Rotation paths and how fast each direction turns (degrees a step):
Each turn is a multiple of 5 degrees from 10 to 175, or 0.
Each row of a path follows its step; steps can be skipped.

step 0: 132,-8,-102,-188,137,283,-541,128,238,-58,-76,5,-262,-138,-263,-111,6,424,-200,-254,288,-51,-259,-216,-189,-155,-140,184,-152,174,373,-389,60,-11,-54,339,-306
step 1: 107,-273,-352,89,98,52,-73,-43,420,-44,110,162,-77,34,202,416,-63,260,321,18,93,27,-387,131,-126,52,-350,113,-136,-96,251,376,-16,-64,170,607,34
step 2: 175,-194,-108,33,39,299,151,98,279,-134,112,394,410,96,226,542,102,-246,-129,-151,-38,196,32,386,293,183,-24,70,94,552,84,142,37,-150,-275,-8,123
step 3: 33,-143,355,115,-319,308,-47,-84,-21,-61,227,143,590,-169,-240,-265,-37,130,-230,40,172,-106,199,26,21,-208,27,289,-102,549,-68,-153,83,-506,1,193,-87
step 4: 442,236,367,197,-9,24,-166,61,17,48,138,-81,313,-298,32,-11,42,111,76,439,-166,-565,-357,-36,-387,-141,-238,-124,24,-86,-156,42,106,-277,42,345,132
step 5: 349,42,-25,19,115,-6,-234,410,87,88,-172,49,68,-201,4,486,192,284,-372,-84,-132,-128,-332,-127,74,78,-295,-595,256,99,228,-295,-135,72,-154,-58,-49
step 6: -364,-284,-202,-43,-193,46,-104,80,18,-149,21,139,308,93,-229,119,-29,537,-169,-270,4,8,-35,-242,68,238,-99,-204,-102,198,543,79,-436,-13,291,389,-113
step 7: 72,55,-43,34,10,282,-194,-88,185,-189,138,179,590,315,81,-35,-110,-156,153,-34,-164,-339,-1,224,-180,447,143,104,-178,-21,344,560,-74,176,-156,315,155
step 8: 436,-5,174,126,51,494,-482,127,316,131,32,50,351,-82,126,-159,-328,-174,-271,-117,149,-70,97,247,195,-105,-112,50,-197,196,262,-43,303,115,-338,-335,-103
step 9: 38,-118,148,48,-110,266,-83,151,277,199,208,-93,66,-476,-78,-155,-414,244,0,110,-131,42,-220,-65,310,-438,-407,67,-172,-13,234,-48,77,-328,471,158,120
step 10: 117,106,65,-9,107,125,268,144,156,160,147,237,131,-179,-203,228,116,159,5,108,-661,126,-441,43,72,83,-72,-209,456,-107,152,311,54,-228,-78,281,406
-53,-80,63,40,-36,38,58,120,166,-3,64,-52,97,92,114,6,34,-6,147,53,100,-66,140,14,181,-44,77,48,-95,2,-12,52,79,-12,-60,-50,-17 => 65
-116,73,-60,29,39,-123,15,-86,99,-37,84,-123,-3,2,20,130,-35,-38,-138,-8,-127,-16,57,25,78,-32,104,13,-9,80,130,-88,-45,-127,100,-44,95 => 100
21,-99,93,-88,130,71,6,-139,-19,53,-22,-68,120,99,-41,144,9,-21,98,-121,-41,-26,15,-148,-56,-12,-84,70,52,-97,4,-37,28,-84,51,-121,-56 => 0
-37,-11,156,-134,45,-47,-47,-6,124,7,-126,23,-77,72,60,-54,36,117,-55,61,50,-89,44,-119,-39,161,64,-165,7,7,-47,-29,-91,-47,16,11,91 => 55
-98,11,-60,-41,69,-8,-11,-30,20,164,29,-46,-106,-32,-46,72,84,2,72,175,23,8,-93,-161,134,-55,-132,-25,59,86,102,19,-8,96,-79,60,-5 => 80
10,-13,-87,-140,67,78,-40,-128,132,58,30,161,-25,116,121,-63,-115,-47,-90,13,60,68,27,80,-1,-58,-117,114,-59,18,-4,38,-9,68,59,-10,97 => 55
4,11,85,90,48,73,27,-36,-50,-72,-10,63,-134,-89,103,97,27,-18,-45,-119,18,-65,53,9,20,-21,-88,-141,-34,160,22,101,43,88,-6,-213,-13 => 120

step 0: -368,-293,251,-496,318,209,-239,140,-67,46,98,-40,-656,73,199,100,-257,-352,54,11,-500,-192,-354,371,-104,-32,-24,255,-145,-97,-159,-71,-87,-69,274,-192,192
step 1: -168,-177,317,27,340,446,88,-179,186,-275,-245,-179,25,1,-191,257,10,-215,125,186,-479,-290,72,457,-332,-39,350,346,-358,-226,78,-195,-216,-134,-73,-419,-196
step 2: 25,-147,205,106,2,312,441,175,87,-98,-2,-236,118,436,-693,426,274,-264,112,-91,94,-12,2,363,-182,-378,479,104,-50,-277,90,-68,-134,312,-46,37,255
step 3: 70,-233,-235,153,199,-125,427,318,-301,149,-129,-109,-204,342,-194,495,305,-25,58,189,261,-95,-67,232,275,-87,399,43,-373,135,224,-106,290,-271,-222,303,441
step 4: -474,-233,-389,393,40,-211,286,74,-493,-69,0,3,-314,-277,-83,247,12,17,262,282,113,-125,-161,229,149,13,173,63,55,162,653,228,233,-100,357,257,-149
step 5: -485,-162,-379,-76,131,-170,-160,-133,-85,-171,181,-419,-205,-195,-211,23,254,-78,281,12,311,-487,-489,7,150,-264,-142,300,-8,376,78,110,49,204,14,14,-586
step 6: -30,-502,-289,183,243,101,-343,62,-80,-231,241,-146,-357,68,74,-354,178,-645,-176,-272,133,-18,-63,-249,28,-283,132,522,-102,214,83,-145,-330,122,-200,-36,-339
step 7: -54,-168,-63,49,-484,193,-486,126,-135,-470,96,110,-213,-134,140,73,19,-413,167,202,86,-68,286,-160,-224,-229,200,397,-532,100,98,-301,-310,244,-133,-88,420
step 8: -17,-172,-129,-293,-547,62,218,-279,5,209,-316,432,54,-112,142,155,-201,-188,23,238,165,-47,-42,14,-457,-569,371,282,-510,-82,74,-92,89,283,-190,114,28
step 9: 289,5,-259,-495,-292,232,203,-96,125,157,-92,99,-258,33,-217,43,57,-99,-35,-199,-264,37,-93,251,-286,-168,73,383,-469,22,195,483,405,-57,201,666,13
step 10: 411,15,-229,163,57,20,89,-106,419,224,39,-488,-503,-245,-193,-27,-103,326,229,176,69,-79,186,79,-146,-140,-3,456,-317,-191,263,316,-60,-506,174,326,-112
52,-21,-103,112,-49,33,29,59,104,-108,120,-130,18,118,-138,-66,42,9,-37,-50,72,100,123,-4,34,-40,-52,77,5,-102,-69,10,-90,-83,-124,-98,15 => 85
108,-81,-110,66,-78,-122,-8,-22,44,54,36,-161,123,2,96,-49,9,-121,-25,61,-52,7,29,77,-11,-76,-88,-9,-135,113,105,-13,48,139,85,-12,9 => 20
3,-54,57,-59,105,-99,68,12,-53,-70,-93,53,30,-71,-59,-120,-2,146,40,-161,48,84,121,47,-54,-39,-175,-27,-23,45,-4,-172,32,27,57,-15,42 => 0
45,69,-36,44,53,141,-18,84,-71,-158,-90,49,55,-114,8,-92,115,-79,-56,25,-156,146,4,18,4,62,12,-4,-48,57,131,67,80,-117,-41,-10,-35 => 130
-71,-22,-84,59,141,-118,-59,21,135,-106,48,26,30,28,13,24,-134,-75,0,-27,15,-15,89,-24,-167,185,104,30,-18,38,-43,11,111,-49,36,87,74 => 120

step 0: -115,-215,458,267,-70,-121,-114,-135,-170,32,258,89,138,102,-350,-272,-45,226,-164,-221,-11,116,-82,-91,462,134,-134,-6,-77,-58,-281,459,-128,-54,292,-401,129
step 1: -220,195,442,-5,337,208,284,-92,-65,211,-114,-562,117,252,-85,102,-190,158,-134,-20,-285,181,-205,271,223,-18,-43,165,-99,31,-212,99,-202,-175,268,-226,181
step 2: 54,41,475,273,17,-225,-52,-275,-219,-32,157,33,310,-35,-106,-322,-61,-3,-25,-261,-257,-14,-204,-4,415,31,-151,-58,158,244,-209,443,-82,-167,456,-67,-95
step 3: -315,191,424,46,191,84,520,-224,-199,192,74,-265,-161,343,1,150,-15,86,-115,-64,-295,379,-17,159,211,-100,-41,159,-202,98,-106,321,-44,138,257,-156,-213
step 4: 210,191,414,240,-10,-139,267,-397,-17,94,43,2,306,48,-89,-302,-147,197,69,-83,63,38,-244,-42,272,-31,-277,-251,-123,81,-105,213,-131,-419,432,-8,-332
step 5: -201,174,304,-14,138,66,393,-174,-548,102,-50,-181,171,91,-136,24,-209,-240,-31,-55,-94,494,37,36,272,-95,62,207,-265,-160,-183,189,144,136,316,-68,-320
step 6: 306,352,458,316,29,-71,468,-338,182,212,125,-24,161,-108,-176,-117,-357,-106,174,-151,-258,52,-1,-222,179,-197,-277,-181,-68,-125,-43,146,-198,-180,180,12,-169
step 7: 78,43,266,169,55,129,599,-163,-334,2,110,63,12,-22,-199,-112,-37,-270,-165,-132,143,398,59,-50,381,230,60,262,-199,-291,-257,128,205,-76,173,-415,-222
step 8: 107,275,355,93,-2,-95,296,-165,327,266,-148,-208,64,-100,-332,-73,-568,73,-40,-68,-204,265,176,-184,311,-16,-273,-107,-166,-288,-95,0,38,-250,277,-34,160
step 9: -29,259,324,254,4,119,363,-132,-37,-269,111,-117,205,-376,-257,-83,-37,-457,-140,-208,75,218,-195,36,436,179,71,337,28,-41,-240,-19,141,-57,284,-301,24
step 10: -24,297,323,53,-107,-258,397,-77,290,332,-53,145,-139,11,-150,21,-254,-4,-315,-165,-429,372,140,-179,285,43,-122,114,-26,-31,-149,118,72,-133,405,40,337
-38,-65,-40,-63,-15,7,-37,9,22,12,-112,-70,28,66,-46,-60,-40,209,-43,97,220,54,-32,52,40,91,-49,-62,-149,-82,1,-69,51,-126,42,-61,-34 => 100
-82,77,113,153,29,71,25,-60,138,-123,79,-67,-53,-34,-104,96,51,-11,20,100,39,-97,-26,108,-60,-85,1,-39,-135,-11,46,-101,-143,7,-33,-1,5 => 140
75,-66,-124,35,77,186,61,41,7,88,-79,-53,70,-46,-38,13,161,23,26,-27,-97,61,13,58,115,-12,88,100,-161,65,134,-3,29,70,25,12,9 => 170
-31,45,-48,39,-38,72,-71,100,47,-8,28,-58,6,75,-124,2,25,-14,-27,-36,-143,-155,112,-26,121,94,-55,50,114,-119,-37,-131,52,-68,2,-173,22 => 40
